Each path below is one point turned by a fixed rotation once a step. After each direction that follows a path, write how fast that rotation turns it, in degrees a step (0 if it stays still).
Each turn is a multiple of 5 degrees from 10 to 175, or 0.
Each row of a path follows its step; steps can be skipped.
Rotation 1:
step 0: -.23, .06, .06, .07, .01, -.14, -.19, -.06, .02, -.18, .15, -.01, .05, .09, .10, .06, .12, -.03, .10, .00, -.10, -.03, .05, .00, -.02, -.15, -.22, .30, -.03, .04, -.17, -.04, -.22, -.18, .07, .04, .08, -.13, -.09, -.15, -.07, .09, -.03, -.13, .26, .10
step 1: -.05, -.04, -.15, -.17, -.04, .07, -.34, .17, -.03, -.08, .05, -.08, .07, .03, -.02, -.06, .01, .05, -.15, -.23, -.03, .07, .29, .06, .06, -.04, .24, .02, .22, .03, .04, -.01, -.25, .03, -.05, -.03, .00, -.14, -.03, -.02, .06, -.04, .17, -.18, .11, -.04
step 2: -.13, .07, .06, .00, -.05, -.09, -.18, -.20, .05, -.01, .10, .04, -.01, .08, .03, .09, -.03, -.25, .10, .05, -.08, .11, .18, -.18, -.18, .02, -.01, .12, .01, .22, -.21, .06, -.17, .14, .06, .02, .04, -.04, .02, -.10, -.10, .20, -.01, -.13, .32, .09
step 3: -.12, .04, -.15, -.16, -.07, .03, -.16, .14, -.15, -.12, .16, -.20, .06, .05, .06, -.12, .10, .24, .01, -.05, -.24, .11, .11, .14, .00, -.01, -.04, .19, .07, .08, .02, .10, -.25, -.02, -.02, .01, .11, -.21, -.02, -.12, .21, .12, .07, .00, .12, .00
step 4: -.05, .11, -.05, .05, .06, .09, -.21, -.16, .08, -.06, .10, .20, -.04, .07, -.06, .00, .04, -.23, -.02, -.05, -.02, .17, .16, -.08, .01, -.17, .15, .11, .07, .12, -.02, .04, -.23, .00, -.14, .02, .05, -.31, .02, .05, -.22, .08, .00, -.25, .12, .05
step 5: -.02, .09, -.13, -.08, -.07, -.04, -.24, -.09, -.02, -.02, -.09, -.27, -.05, .04, .15, -.06, .03, .06, .07, .01, -.17, .15, .22, .11, -.03, .12, -.01, .17, .02, .24, -.15, .07, -.01, .05, -.11, .12, .00, -.01, -.17, -.19, .18, .06, .13, -.12, .24, -.06
step 6: .02, .04, -.07, .07, .02, .15, -.05, -.10, -.04, -.11, .30, .05, .00, .13, .10, -.02, -.02, .02, -.05, -.03, -.11, .18, .27, -.03, -.06, -.11, .03, .12, -.04, -.07, -.14, .14, -.41, -.01, -.09, -.09, .00, -.19, .22, -.15, -.11, .04, -.05, -.04, .04, -.01
step 7: -.09, .19, -.06, .00, -.03, .01, -.35, -.01, -.12, -.04, -.02, .00, -.14, .13, .06, .14, .05, -.08, .07, -.07, -.15, .06, .07, .11, .11, -.10, -.16, .12, .10, .07, -.04, -.12, -.13, .07, -.16, .23, .08, -.12, -.28, -.04, .01, .07, .12, -.16, .15, -.11
step 8: .04, -.04, .04, -.07, .00, .03, -.12, -.13, .07, .02, -.04, -.21, .02, .10, .13, -.02, .13, -.04, .01, -.15, -.06, .14, .29, .11, -.10, -.10, .23, .15, .11, .00, -.25, .04, -.24, -.16, .02, -.15, -.03, -.10, .20, -.18, -.05, .02, .10, -.16, .12, -.07
step 9: -.08, .20, -.04, .01, -.06, -.04, -.23, .05, -.21, -.05, .19, .11, -.17, .00, .06, .08, .00, .04, .05, -.03, .05, .22, .12, -.03, -.08, .09, -.17, -.06, .06, .08, -.05, -.04, -.36, .23, -.08, .05, -.11, -.03, -.07, -.14, -.01, .13, .06, -.11, .21, -.05
Speeds:
.04, .02, .03, -.02, -.01, -.05, -.02, .02, -.02, -.01, .03, .00, .02, -.04, .07, -.04, .05, .04, -.06, .02, .00, .03, .02, -.01, -.04, .04, -.09, .02, -.04, -.06, .03, .05, -.03, .00, .03, .04, -.02, -.01, .00, .00, -.05, .05, -.05, .05, -.02, .01 : 115
-.05, .05, .04, .03, -.01, .00, .01, .05, -.03, -.03, .03, .05, -.03, .03, -.01, .01, .09, .05, -.04, .05, .00, -.04, .02, .02, -.01, .03, .03, -.04, -.04, .07, -.02, -.01, .03, .00, .02, .03, -.02, .01, -.06, .00, .01, -.01, -.01, -.01, .03, -.08 : 170
.06, -.03, .02, -.02, .05, .06, .01, -.04, .04, -.04, .05, -.01, .01, .04, .00, .06, .01, .01, .00, -.02, .02, -.05, -.06, -.02, -.04, -.01, .07, .06, -.04, .02, .00, .05, -.02, -.01, .03, -.02, -.02, .03, -.01, .00, -.08, .06, .00, -.03, -.02, -.02 : 170
.01, .09, -.02, .01, -.01, -.02, -.07, .01, .02, -.02, .01, .00, .00, .01, -.05, -.01, -.01, -.01, -.01, -.01, -.01, .00, -.01, .04, -.05, -.05, .04, .00, .02, -.05, .03, -.03, .05, -.09, .03, .03, .01, -.05, -.05, .05, -.06, -.02, .05, .01, -.04, .02 : 110
Rotation 2:
step 0: -.02, .00, -.09, .20, .06, -.10, -.03, .28, -.20, .05, .19, .26, -.10, -.20, -.16, .09, .03, -.03, .03, .09, .10, -.04, -.01, .06, .00, .00, .18, .02, .04, .01, -.10, -.25, .00, .08, .02, .00, .27, -.05, .09, -.05, .12, -.13, -.09, -.05, -.01, .10
step 1: -.10, .05, .06, -.01, -.05, .04, .12, .26, -.01, .12, -.05, .00, .06, .22, .00, -.03, -.18, .01, -.06, .02, .24, -.13, .09, -.24, -.20, -.03, .04, .09, .02, -.05, -.16, .07, -.12, .07, -.10, -.03, .08, .13, -.06, .10, .02, -.10, .27, .25, .08, .06
step 2: -.06, .15, -.15, -.21, .11, .14, -.03, .10, -.01, -.18, .08, .05, .14, .20, -.12, .12, -.03, .07, .24, -.02, .02, -.01, -.11, .06, -.01, -.03, .01, .00, -.33, -.15, -.14, -.04, -.19, .02, .00, .19, -.02, -.02, .13, -.11, .02, -.17, -.14, -.07, .00, .03
step 3: -.04, .19, -.15, .01, .00, -.08, -.13, .21, .01, .06, .13, .11, .04, -.12, -.03, .05, .06, -.07, -.13, -.03, .23, -.19, -.01, .03, -.08, -.03, .20, .00, .11, -.01, .21, -.12, -.12, -.15, -.08, -.13, .20, -.11, .02, -.27, .05, -.11, .03, .05, -.02, -.21
step 4: .00, -.11, -.11, .07, -.05, .13, -.10, .03, -.13, .03, -.18, -.05, .01, .19, .00, .00, -.04, .02, .18, .17, .25, -.08, -.02, .02, -.27, -.14, .27, .08, .00, -.06, -.16, -.15, -.06, -.02, -.08, -.12, -.11, .22, -.03, .05, .10, .09, .09, .09, .06, .16
step 5: .01, -.13, -.09, -.13, .08, -.16, .04, .03, -.03, -.01, .13, .07, .00, .15, -.08, .17, -.10, .03, .17, -.14, .12, -.09, -.16, -.18, -.05, -.09, .08, -.07, -.15, -.09, -.16, .05, .20, -.01, -.06, .17, .10, .04, .19, -.07, .11, -.26, -.01, -.17, .03, -.22
step 6: .01, .18, -.20, .09, .07, .07, .10, .24, -.02, .20, .28, -.01, .02, .10, .02, -.10, -.02, .13, -.02, -.08, .00, -.24, -.08, .01, -.01, -.07, .08, -.01, .06, .00, .19, -.14, -.21, .05, -.07, -.05, .17, .07, -.02, .03, .30, .09, -.09, .06, -.01, -.03
step 7: -.04, -.02, .02, .16, .02, -.03, -.03, .24, -.12, -.04, .04, .21, -.18, -.06, -.08, .03, .15, -.12, .17, -.02, .16, .00, .13, -.13, -.13, -.10, .20, .20, -.13, -.23, -.20, -.08, -.13, -.03, .00, .02, -.03, .13, .05, .02, -.07, -.04, -.02, .09, .13, .21
step 8: -.08, .06, .00, -.21, -.01, -.13, -.07, .10, .02, .01, .00, -.05, .14, -.04, -.03, .06, -.28, .11, .15, -.02, .21, -.21, .01, -.13, -.17, .01, -.20, -.06, -.20, -.11, -.11, -.02, -.09, .12, -.20, .01, .16, .04, -.08, -.06, .04, -.17, .15, -.01, .04, -.16
step 9: .03, .18, -.36, .05, -.06, .12, -.06, .27, -.08, -.11, .15, .06, .10, .14, -.13, -.09, -.10, .04, .03, .19, -.03, .00, -.19, .16, .00, .01, .11, -.09, -.03, -.11, -.02, -.23, -.08, -.09, .11, .03, .12, -.03, .19, -.05, .08, -.02, -.04, .10, -.03, .00
Speeds:
-.06, .05, .00, -.02, -.03, -.01, .01, .01, .01, -.02, -.02, .05, .06, .00, -.02, .01, -.05, -.02, -.06, .06, .01, .03, .04, .03, .02, .03, -.04, .03, -.04, .04, -.02, -.05, -.02, .03, .04, .05, .07, -.02, -.01, .03, -.06, -.04, .02, .05, .02, .04 : 45
.01, -.01, .04, -.05, -.08, .04, .01, .00, .01, .02, -.08, .03, -.02, .01, .01, -.01, -.01, .04, .02, -.03, .09, .04, .06, -.04, .01, -.01, .00, .04, .01, -.03, -.06, .00, .01, .04, -.02, .07, -.04, -.02, .02, .02, .02, .06, .03, -.02, .00, -.03 : 115
-.02, .01, .07, .06, .05, -.02, -.02, .04, -.03, -.06, .01, .02, .00, .02, .00, .00, .02, .02, .04, -.01, .00, -.01, .01, -.05, .05, .00, -.06, -.01, .01, .04, .01, .01, -.12, .00, -.03, .04, -.04, .00, .01, -.04, -.02, .01, .04, .04, -.07, -.01 : 65
.00, .04, -.02, .07, .00, .09, .00, .01, -.07, .03, .02, .00, -.04, -.04, .05, .00, .02, .00, -.06, .04, .00, .04, .10, -.04, -.04, .03, .02, .01, .02, .03, .02, -.05, .01, -.05, -.04, .00, .01, .02, .03, -.01, .00, .00, .00, -.02, -.02, .01 : 115
-.06, .00, .00, -.02, -.01, -.02, -.03, .00, .02, .00, .03, -.05, .08, .00, .09, -.01, -.01, .06, -.02, -.02, .03, -.02, .05, .00, -.07, -.01, -.03, -.05, .04, .05, .02, .03, -.03, .01, .01, .01, -.01, .02, -.05, .01, .07, .04, -.01, .01, .04, .03 : 155
Rotation 3:
step 0: .17, -.11, -.21, -.32, -.05, -.09, -.10, .08, .07, -.13, .01, .08, -.10, -.04, .19, -.04, -.06, -.01, .02, .19, .00, -.01, -.22, .02, -.07, .04, -.12, .12, .06, -.08, .16, -.07, -.11, .06, .01, .12, -.14, .12, .17, .02, .06, .14, .04, -.03, -.03, .09
step 1: .06, .12, .06, -.01, .13, .04, .10, .01, -.03, -.01, -.06, .00, -.06, -.10, -.15, -.09, .07, .11, -.02, -.01, .01, -.03, .09, -.03, .06, -.01, .03, -.26, .06, -.02, -.15, -.10, .14, .12, -.05, -.10, -.16, -.12, .15, .07, -.25, -.04, .29, .10, .13, -.26
step 2: -.03, -.14, .07, .22, -.04, .14, -.09, .23, .21, .17, .02, -.10, .10, .22, -.13, .08, .02, -.11, -.03, .02, .03, .14, .11, .11, .08, -.02, .07, -.18, -.17, -.02, .04, .06, -.02, -.08, .05, .14, .19, -.05, .03, -.07, .08, .09, .00, -.13, -.01, .14
step 3: -.03, .23, -.19, -.06, -.11, -.11, .10, .01, -.15, -.09, -.01, .08, .19, -.03, -.03, .02, .05, -.06, .05, -.22, .17, -.17, .04, .06, .11, -.12, -.02, .28, -.02, .13, -.01, -.05, -.10, -.07, -.17, .07, .01, .02, -.20, -.04, .10, .05, -.08, .08, -.17, -.01
step 4: -.09, -.11, .08, -.17, -.02, -.03, .05, -.03, -.12, -.10, -.08, -.02, -.23, .04, .17, .20, -.12, -.14, -.01, .07, -.13, .14, -.13, -.09, .05, -.08, -.11, -.03, -.02, -.02, -.04, -.11, .06, .07, .05, -.18, -.19, .10, -.07, .17, -.02, -.15, -.02, .08, .13, .25
step 5: -.04, -.03, .01, .03, -.04, .11, .05, -.03, .04, .09, .10, -.07, -.14, -.11, -.06, -.13, .12, .07, -.09, -.10, -.01, .08, .02, .05, -.24, .17, -.08, -.06, .03, -.11, -.13, .32, -.19, -.08, .03, -.04, -.07, .06, .16, -.04, .02, -.19, .17, -.05, -.07, -.25
step 6: .15, -.08, -.08, .02, -.03, .08, -.20, -.21, .06, .02, .04, -.03, .14, .09, -.10, .18, .03, .23, -.09, -.05, .24, -.03, -.15, -.08, .09, -.01, .24, -.05, -.03, .04, .13, .04, .23, -.02, .06, .10, .05, -.02, .09, .01, -.04, .19, -.08, -.11, -.06, .05
step 7: -.24, .13, .20, .13, -.03, -.16, -.08, -.03, -.13, .05, -.19, -.07, .25, -.06, -.09, -.22, .00, -.16, -.03, .17, .01, -.15, .06, -.07, -.05, -.15, -.04, .00, .11, .04, .07, -.17, .00, -.03, -.07, -.05, -.01, -.08, -.09, .00, .10, -.05, -.10, .12, .05, .00
step 8: .10, -.30, -.22, -.01, .02, .01, -.06, .09, -.01, -.16, .01, .14, -.13, .10, .12, .01, -.05, -.17, .01, .17, -.08, .20, .05, .08, .05, .05, -.20, .11, .06, -.09, .01, -.02, -.18, .25, -.03, .03, .08, .06, .04, -.05, -.01, -.04, -.16, .10, -.07, -.04
step 9: .11, .05, .09, -.13, -.04, -.03, .27, -.08, .06, -.05, .01, .10, -.07, -.14, -.18, -.02, .03, .22, .17, -.15, -.10, .05, -.04, -.07, -.08, .12, .04, .07, -.16, -.13, -.14, .01, .14, .09, -.18, .01, -.08, -.11, .03, .00, .02, .09, .29, .07, -.02, -.09
Speeds:
-.01, .00, -.01, .02, -.01, -.01, .05, .06, .05, -.02, -.04, .00, -.02, .00, -.05, .01, .00, .02, .04, -.04, .00, .02, .02, -.01, .10, -.03, -.05, .04, -.02, -.08, -.06, -.07, -.04, -.01, -.05, .01, .07, -.04, .00, -.02, -.02, .00, .00, -.01, .02, .03 : 55
-.01, .04, .04, .06, -.01, .06, -.01, .05, -.05, .02, -.01, -.05, -.02, .06, .02, -.02, .05, .02, -.04, .04, -.06, .05, .00, .02, -.02, -.02, .00, .00, .03, -.04, .00, .03, -.05, .02, .04, .01, -.01, .00, -.03, -.09, -.02, -.03, -.01, .05, .05, .03 : 125
.01, .04, .02, .03, .02, -.04, -.04, -.02, .03, .03, -.01, -.01, -.03, .04, -.01, .05, .05, .05, .00, -.03, .06, .00, .02, .04, -.01, .05, .02, -.05, -.05, .04, .04, -.06, -.04, -.01, .01, .01, -.02, -.11, .03, -.02, .04, -.05, -.04, -.01, .02, -.02 : 85
-.02, -.03, .01, .00, .01, -.02, .00, -.02, -.02, .05, -.02, .00, .08, .06, -.02, -.02, -.05, .02, .02, .00, .02, -.05, -.01, .03, .04, -.03, .09, -.09, -.02, -.01, -.03, .03, -.03, -.05, -.04, .01, .02, .04, .00, -.05, -.05, .02, -.04, -.01, -.01, -.01 : 85
-.03, .00, -.01, .09, -.03, -.03, -.09, .01, -.01, .02, .03, -.03, .01, .07, .01, -.01, -.01, .02, .04, -.05, .02, -.01, .04, -.04, -.04, -.09, -.03, .05, .01, .02, .02, -.02, .02, -.04, .00, .00, .00, .00, -.05, .02, .01, .08, .01, -.02, .01, -.01 : 90
